[[ 33.1 -16.3   9.3  56.0 -21.8]
 [  4.2 -54.9  28.2  34.8  -5.7]
 [  5.7 -43.1 -27.9  41.6 -25.8]]
|
[-21.8  34.8 -27.9]

[[-30.8  -4.3 -19.6 -42.6 -39.5]
 [-31.3  50.7  24.3  -2.3  24.4]]
|
[-39.5  -2.3]

[[ 23.4 -56.8]
 [-48.5  33.4]
 [-19.1  20.2]]
|
[-56.8 -48.5]

[[-20.3  23.5]
 [ 44.6 -38.7]]
|
[23.5 44.6]

[[-10.6  19.9 -13.6]
 [ 35.1 -30.5  -8.9]
 [ -6.2 -21.4  24.8]
 [-24.7  -9.7  53.2]]
|
[-13.6 -30.5  -6.2]

[[  0.0  -1.2   0.9   1.4]
 [ 55.9  10.0 -42.6 -41.0]
 [ 34.7  39.5  40.7  19.9]
 [ -2.0   2.1  -1.7  -2.3]
 [ -0.1   0.1   0.6   1.3]]
|
[  1.4 -42.6  39.5  -2.0]
---
[[-39.6  16.2  39.1 -12.3  36.6]
 [ 40.3 -16.8 -45.9  -7.4 -42.6]
 [  4.2 -19.5 -31.3  44.4 -19.3]]
|
[[ 40.3 -16.8 -45.9]
 [  4.2 -19.5 -31.3]]

[[  2.4  55.3 -28.6   2.2  -8.3]
 [-14.8 -14.7 -13.8   4.2   3.9]
 [ 28.1  30.2  27.4  -7.0  -2.3]]
|
[[-14.8 -14.7 -13.8]
 [ 28.1  30.2  27.4]]

[[ 20.4  25.6   9.8  16.4]
 [ -2.6   4.5  28.0  50.4]
 [ -1.3   0.7  -1.0  -0.8]
 [  0.3  -0.7   0.4   0.3]
 [ 53.2 -45.9  15.2  -6.0]]
|
[[-2.6  4.5 28.0]
 [-1.3  0.7 -1.0]]

[[-25.0  18.9   6.4  31.9   5.6]
 [-21.8 -15.2 -30.1 -45.5   4.1]
 [ 42.5  13.2  41.4  38.5 -24.4]]
|
[[-21.8 -15.2 -30.1]
 [ 42.5  13.2  41.4]]

[[  6.1  -7.3 -13.8  -3.2]
 [  1.5  13.6  27.9  -1.1]
 [ -9.6 -19.7 -42.3  -4.3]]
|
[[  1.5  13.6  27.9]
 [ -9.6 -19.7 -42.3]]

[[ 14.9 -42.4 -49.0 -58.6]
 [-13.9 -20.4 -40.7 -21.2]
 [ 48.4  19.2  52.8  49.6]
 [ 19.5   9.5  19.1  38.8]]
|
[[-13.9 -20.4 -40.7]
 [ 48.4  19.2  52.8]]

[[-41.3  12.9  13.5  24.5  18.4]
 [ -7.9 -39.9  22.5  12.1 -28.4]
 [-28.5   8.2  48.6   1.4 -17.7]
 [ -3.0 -33.2 -33.0  26.6  22.3]
 [ 20.8  40.3  -7.1 -10.4 -31.9]]
|
[[ -7.9 -39.9  22.5]
 [-28.5   8.2  48.6]]

[[ -8.2 -29.9   3.8 -19.3]
 [-13.6  41.6  18.7 -17.7]
 [-35.5 -22.1   5.8 -19.1]]
|
[[-13.6  41.6  18.7]
 [-35.5 -22.1   5.8]]

[[ 22.0  30.9  42.7 -12.2]
 [ 12.8  27.5   4.9 -21.7]
 [  1.9  18.3 -22.1 -31.1]]
|
[[ 12.8  27.5   4.9]
 [  1.9  18.3 -22.1]]
